In the rows, zero is written as 128.
Rotation paths and how fast each direction turns (deg/step):
Each turn is a multiple of 5 degrees from 10 to 175, or 0.
Each row of a path follows its step; steps can be skipped.
Path 1:
step 1: [124 138 132 135 131 124 119 133 123 134 134 125 121 123 123 121 132 122
 137 122 115 136 139 124 127 128 128 129 127 132 135 128 121 134 117 138
 129 123 126 127 118 131 136 124 118 131 123 134 122 143 122 126 121 127
 125 129 122 124]
step 4: [131 140 133 119 134 124 129 122 123 132 123 136 134 122 135 127 121 131
 118 132 138 140 127 125 122 129 123 123 127 131 123 140 135 140 133 125
 130 130 121 135 118 128 134 126 133 131 121 130 119 133 125 134 115 126
 123 130 131 124]
step 7: [130 127 135 131 141 128 124 129 129 116 125 122 124 122 130 127 118 121
 125 129 115 114 125 127 126 124 118 132 141 128 134 130 140 135 133 132
 129 130 125 128 121 131 122 127 120 141 123 132 134 131 127 120 124 117
 128 127 125 123]
step 8: [137 140 139 123 138 126 135 137 128 128 134 129 120 124 136 125 129 132
 111 124 128 126 125 135 128 121 125 128 134 133 139 121 131 123 126 122
 126 129 129 130 125 125 123 125 126 134 130 132 125 141 126 127 116 125
 127 117 122 123]
step 9: [128 137 128 124 123 116 122 126 130 122 130 131 120 121 128 126 135 123
 128 125 138 132 125 125 125 128 134 116 131 132 129 132 133 130 129 124
 128 126 123 139 120 123 133 110 124 136 136 132 125 141 126 136 113 132
 128 121 125 124]
step 11: [136 124 128 127 134 129 126 125 118 135 134 122 128 134 124 123 122 121
 126 128 118 127 134 129 123 125 134 133 121 131 135 130 131 148 123 135
 130 132 131 120 120 129 134 118 123 128 130 137 124 128 126 138 125 115
 117 133 125 120]
step 16: [131 137 128 130 130 130 122 134 123 139 125 138 117 126 126 121 129 126
 132 132 116 128 126 128 129 126 126 138 132 127 137 131 133 132 133 133
 128 134 136 130 127 127 125 114 122 139 130 138 118 138 125 124 124 117
 121 135 138 119]
step 22: [124 123 140 131 132 125 124 131 121 130 129 122 128 116 123 124 124 115
 136 126 129 127 133 123 128 131 118 136 123 120 137 127 135 135 124 133
 131 127 129 127 127 133 140 133 119 142 125 129 139 128 119 119 131 125
 119 131 117 124]
step 24: [126 136 132 123 125 122 127 136 124 130 138 128 122 124 146 124 129 133
 119 132 134 139 121 127 135 131 125 134 130 133 134 125 133 122 128 119
 128 127 130 139 121 133 133 120 128 137 126 129 115 139 120 131 127 128
 130 123 124 120]
Directions:
[126 129 130 130 126 126 130 125 131 125 127 129 130 124 127 129 127 127
 129 127 128 128 127 129 127 128 128 128 129 131 129 129 130 133 131 127
 129 126 125 128 126 129 130 129 127 129 127 128 128 127 126 127 131 128
 132 128 128 130] | 140
[128 126 128 129 128 130 128 128 129 127 130 127 129 126 125 131 128 130
 129 129 126 125 129 126 131 124 125 131 127 129 131 128 128 129 128 131
 129 127 129 130 130 130 130 130 127 128 127 128 128 131 131 127 126 127
 128 125 128 129] | 70
[128 131 125 125 130 128 126 128 129 129 125 129 128 126 128 128 130 128
 131 129 128 126 128 129 129 129 128 127 130 124 128 131 128 128 127 130
 127 128 129 128 130 129 130 126 128 131 128 122 128 126 126 126 127 126
 128 128 128 131] | 115
[130 128 125 128 128 128 129 125 125 129 125 126 131 127 126 130 128 124
 126 131 130 130 128 128 126 127 130 129 125 127 127 127 125 130 128 129
 126 129 126 126 128 129 129 129 130 127 125 128 126 127 131 129 127 127
 127 125 128 129] | 45
